Rotation paths and how fast each direction turns (degrees a step):
Each turn is a multiple of 5 degrees from 10 to 175, or 0.
Each row of a path follows its step; steps can be skipped.
Rotation 1:
step 0: [-15.3   5.8  11.4   6.0  19.1   4.6  11.9   7.5  -9.6 -19.3  15.2 -28.0
 -25.0   9.1   5.4  -3.4  14.8   2.3  -4.5  21.0  -9.1  -5.1  -6.3 -43.7
  12.5  -1.0  11.7   3.5  28.2   8.0 -26.7  22.2 -15.4 -14.1 -12.6 -13.4
  24.2  19.1 -17.1  18.0 -22.1]
step 2: [  9.0  14.7   4.7  -1.8  21.3   3.7  -0.9  44.3 -18.0 -18.4  -3.5 -15.2
  -2.1 -24.0   9.9 -29.3   0.6  11.4 -25.2  -5.9  -3.9   9.6  -2.4  14.2
  -6.2  13.6 -23.8  10.5 -22.0  13.5  -8.7  -4.8  22.8 -11.0  -6.0 -12.8
 -21.9  37.1  -1.7  -5.6  24.0]
step 5: [-31.8  -5.9 -20.2 -11.3 -11.8  19.4 -18.0  18.0 -39.8  -8.0   5.5 -41.5
   1.5   5.7  11.9   3.5   0.5   8.5  14.2   6.7  -2.8   7.1  13.6 -10.5
 -15.9 -23.3 -18.7  -3.9   7.6   6.1 -13.9   1.8  -2.3   6.2 -43.4  -8.6
   3.6 -27.5  -0.6 -12.9 -10.0]
step 14: [-22.3   9.5   8.5 -12.0  23.7 -17.0 -12.6   8.0  -1.3   0.8  15.7  -9.8
 -32.2  -2.7 -12.1  24.9  -8.3   1.3 -18.1 -10.8 -11.3   9.7  24.4  -8.3
  20.0   8.6 -36.6  -3.8  19.8 -17.4 -23.7  12.3 -27.5  -2.2   0.0   2.4
 -26.4   3.6 -27.7 -16.7  10.9]
step 15: [ 18.5 -18.1 -20.3 -32.9   2.9 -10.8  12.8   6.2  -4.6 -21.5 -20.9  14.3
  30.8 -12.7  14.9  16.0 -27.6  -7.8   5.6  18.6  10.1 -16.9 -21.8   1.5
  -1.4 -15.8 -23.8  17.5  30.7 -10.2   3.1  -0.6 -15.9  19.7   5.0  -6.6
   4.9 -13.2 -24.0  10.6  13.4]
step 16: [-15.9  14.1 -11.5  24.8  -2.7   1.0  22.7  17.7 -20.2 -38.9 -20.3  -0.4
  -7.2  -9.1   4.7 -22.2 -19.5  24.2  -9.0  -7.9  -2.5  26.9  21.1  12.6
   2.7 -34.0  11.5  12.8  12.1 -16.5  -8.8  -8.8  -9.2  -8.6 -25.9  -6.4
  15.2  18.5   1.2  -2.9 -19.1]
step 18: [-15.0  -5.0  28.3 -16.2  -1.6  21.6  -9.2  12.2  14.3 -13.5 -20.1  26.0
 -16.4  -6.4  40.3  -0.5  -3.3  -2.2 -21.5 -19.3   2.0  16.0 -20.8 -18.3
 -11.3   2.0  -9.6  -1.3 -16.5  32.9 -10.3   7.6   9.3   7.9  11.3 -17.0
  24.1  17.8  -6.2  28.5  -1.6]
step 24: [-42.2  -5.3 -22.4   2.3 -22.0 -28.4  -7.7  -2.8  -6.3   2.9 -25.2   1.9
 -10.0 -24.5   5.5   1.7   2.2 -10.3  -2.9   4.2   4.8  -2.7   5.9  15.4
  30.6 -39.6   3.8   1.0 -29.1  -4.1  -6.1  -3.0 -10.1  22.8 -12.9  -9.1
  11.9 -32.3 -10.8 -11.1  -9.7]
step 25: [ 12.4  28.7  16.0 -25.8  29.8  15.8  -7.7   0.1 -23.3 -23.5   0.1  15.1
 -49.1  -8.6   0.5  -9.1  14.7   1.6  -7.7   9.0   1.7  -1.7  18.9 -23.3
  11.8   1.4 -15.6  -5.4  12.9  -6.0  10.9  -2.3  -1.6   6.1 -15.7   1.5
  32.2 -22.5 -20.3  10.5  -3.7]
Directions:
[ -3.0   5.0   2.8  13.3  -1.3  -7.2   4.0  -1.5   7.1  10.8   1.6   9.7
  -8.5   0.4  -8.7   1.4 -10.9  -4.2   0.1  -3.0   3.8  -0.8   9.6  11.0
   7.6  -0.4  -5.8   0.6  -0.2  -2.8  -7.0   2.2   2.2   0.9  -1.0   4.8
   2.0  -2.1   2.4  -4.9  -1.7]  140
[  2.0  -2.2  -5.3  -5.1  -1.3  -1.1  -0.7 -11.5   3.7  -2.4   1.0  -0.1
   5.8   0.3  -0.8   6.0  -7.3   2.0  -5.8  -5.8  -5.0  -4.5  -7.9  14.5
   5.1   5.6  -2.9  10.2  -0.5   7.5  -0.5   3.9  -4.7  -4.3  -2.1   0.7
  -1.4  11.1 -10.4   6.9   1.3]  90
[  5.5  -4.6  -5.5  -5.7   8.1   2.3   2.0   5.2   0.0   4.2   7.8  -3.5
  -7.1  -4.0   3.6  -3.6   2.8  -9.8   3.3   2.9  -1.8 -14.1   2.9   4.2
  -5.7   0.2   0.0   5.2   0.5  -4.8  -4.4 -10.6  -0.9   1.9  -0.7  12.5
   9.4   8.0   3.0   3.9   0.1]  175
[ -2.2  -2.5  -0.7   9.2   6.9   4.8   8.4  -5.0  -0.4  -2.2   1.7   6.2
   0.8   9.0   0.2  -6.9   3.0  -9.4  -5.3  -0.4   6.2   1.2  -0.1  -4.9
   4.5  -2.2   1.7  -1.1  -5.9   0.5  -0.9  -0.1  -2.9  -6.6  -1.8 -10.5
   7.4   2.9   3.3  15.6  11.3]  40
[ -7.4  10.2  -6.1  -3.0  -7.8   5.2   6.8   2.1   0.3  -0.8  -0.9   1.9
  -2.2  -2.8  -3.9  -7.4 -10.1  -0.4   6.6   4.7  -0.7   2.9  -3.9  -7.1
  -2.9  10.0  -4.0   5.4   4.3  -0.7 -10.0  -9.7  -7.0   3.4   7.4  -7.6
  -6.8   5.7   1.7   3.2  -1.2]  25
[ -4.6   5.7  -0.7 -12.4  -4.7  -3.5 -12.1   0.5  -9.0   2.5   0.2   7.8
  -2.9  -0.2  -7.8  -1.6  -1.8  -9.2  -9.9  -4.7   1.2  -6.7  -0.7  -2.4
  -3.6  -9.0   7.6  -1.9  -2.0  -2.2  -6.5   5.8  -2.4  -5.6   9.5   2.7
  -4.2  -3.3  -2.2   2.2   4.7]  70
